Each path below is one point turned by a fixed rotation once a step. After each direction that follows a path, write how fast that rotation turns it, in degrees a step (0 if it stays still).
Each turn is a multiple of 5 degrees from 10 to 175, or 0.
Each row of a path follows its step; steps can be skipped.
Rotation 1:
step 0: 39 -18 -17 -45 -4 -1 -2 -4 -3 -30 26 12 -18 3 51 65 45 22 8 -4 -11 -7 -20 -23 -7 34 23 3 0 -9 -4 40 3 -7 10 6 16 -12 2 27 16 -8 -21 14
step 1: 17 2 -32 -26 -15 7 5 14 -18 16 -7 15 -1 7 3 -32 -25 -36 8 -5 16 -14 28 -25 9 16 67 20 -10 -16 -13 -20 -6 -33 2 31 0 8 63 28 3 -15 21 17
step 2: 41 -15 -4 22 36 9 3 2 5 3 -6 -33 16 12 15 -22 -25 6 4 0 -3 7 -33 11 22 -39 -9 -15 -25 -40 -3 13 -60 -19 23 -5 29 21 15 15 26 -2 23 -46
step 3: -2 -29 -6 11 -13 9 42 11 24 4 -30 50 -18 8 -8 -33 -73 -16 -3 3 11 10 8 10 -16 10 -30 -26 -17 19 -10 18 22 15 -16 -10 25 -3 -37 4 32 10 -8 -24
step 4: -15 -24 1 26 -21 26 19 -15 -14 -26 -10 -22 14 9 16 37 1 -23 -26 32 -24 25 17 -17 68 -17 -19 -16 13 28 -8 -4 11 23 -9 -14 -3 -29 -9 17 -31 45 -11 -1
step 5: -24 0 27 -43 16 -16 -25 -22 5 -14 -5 20 33 -1 -17 44 7 22 -4 -7 0 60 58 6 -20 36 4 -16 -36 3 -5 2 6 2 10 -13 22 -7 35 10 -24 3 -14 7
step 6: -11 8 5 -11 38 -7 12 36 -40 13 -19 -9 17 -34 -1 -15 33 -14 16 13 -28 19 -19 -20 -15 18 43 -27 11 38 9 -9 -38 32 12 28 -17 -25 27 -10 7 -33 2 -7
step 7: -32 -29 15 -28 43 24 -13 24 16 -17 36 -20 2 26 -2 -2 -29 25 29 38 22 -36 -29 -18 -4 -2 7 15 -12 -12 26 9 27 -19 23 9 -1 -20 3 -16 16 -42 14 -30
step 8: 15 -34 10 19 -12 -46 59 -7 15 19 29 -14 -16 -15 30 -5 -51 24 -36 -17 5 -30 7 4 0 -10 27 6 -16 -4 38 -19 8 25 -25 0 -40 -1 8 -2 7 -2 8 -3
step 9: -4 -7 18 -9 -9 -11 11 15 1 9 -46 8 32 5 -6 35 8 -28 -32 2 -9 -50 21 -10 22 -38 -37 36 -49 -9 -18 1 -14 -14 18 -47 -25 17 -16 -9 5 1 3 2
Speeds:
20 11 8 3 9 6 -4 4 -5 -7 -7 -9 -4 -10 4 10 -3 0 4 -1 0 6 -6 -2 9 -4 6 6 6 7 3 -1 1 2 6 -13 -12 -3 -4 4 7 10 7 -4 -> 160
6 -12 8 3 1 -2 7 10 -6 -6 21 -3 -15 -3 2 8 -2 -3 4 6 0 -7 10 3 11 9 -2 -2 5 0 -8 -1 13 -5 -9 2 2 3 -3 3 -7 2 -3 3 -> 95
6 2 3 -2 -2 -20 4 -3 -9 12 9 7 3 -5 -1 4 -3 10 -2 4 2 15 1 7 2 -3 -8 -5 3 -6 3 -7 -8 -3 2 -15 4 6 1 1 -2 -11 12 -1 -> 115
2 4 -7 -19 -4 -7 -5 10 5 -5 -2 -9 6 0 -1 -3 -3 -1 6 -5 -11 8 5 1 11 7 -2 9 -8 0 -1 3 -14 -5 -19 0 -8 3 -2 -3 -5 0 0 5 -> 85
-6 -4 4 -1 0 -4 -3 -12 -1 5 2 1 -2 8 3 -5 -5 -2 3 4 2 -1 -16 -6 1 9 -7 -3 9 -2 3 13 8 4 -21 -7 -9 -5 0 -1 6 3 6 -15 -> 85
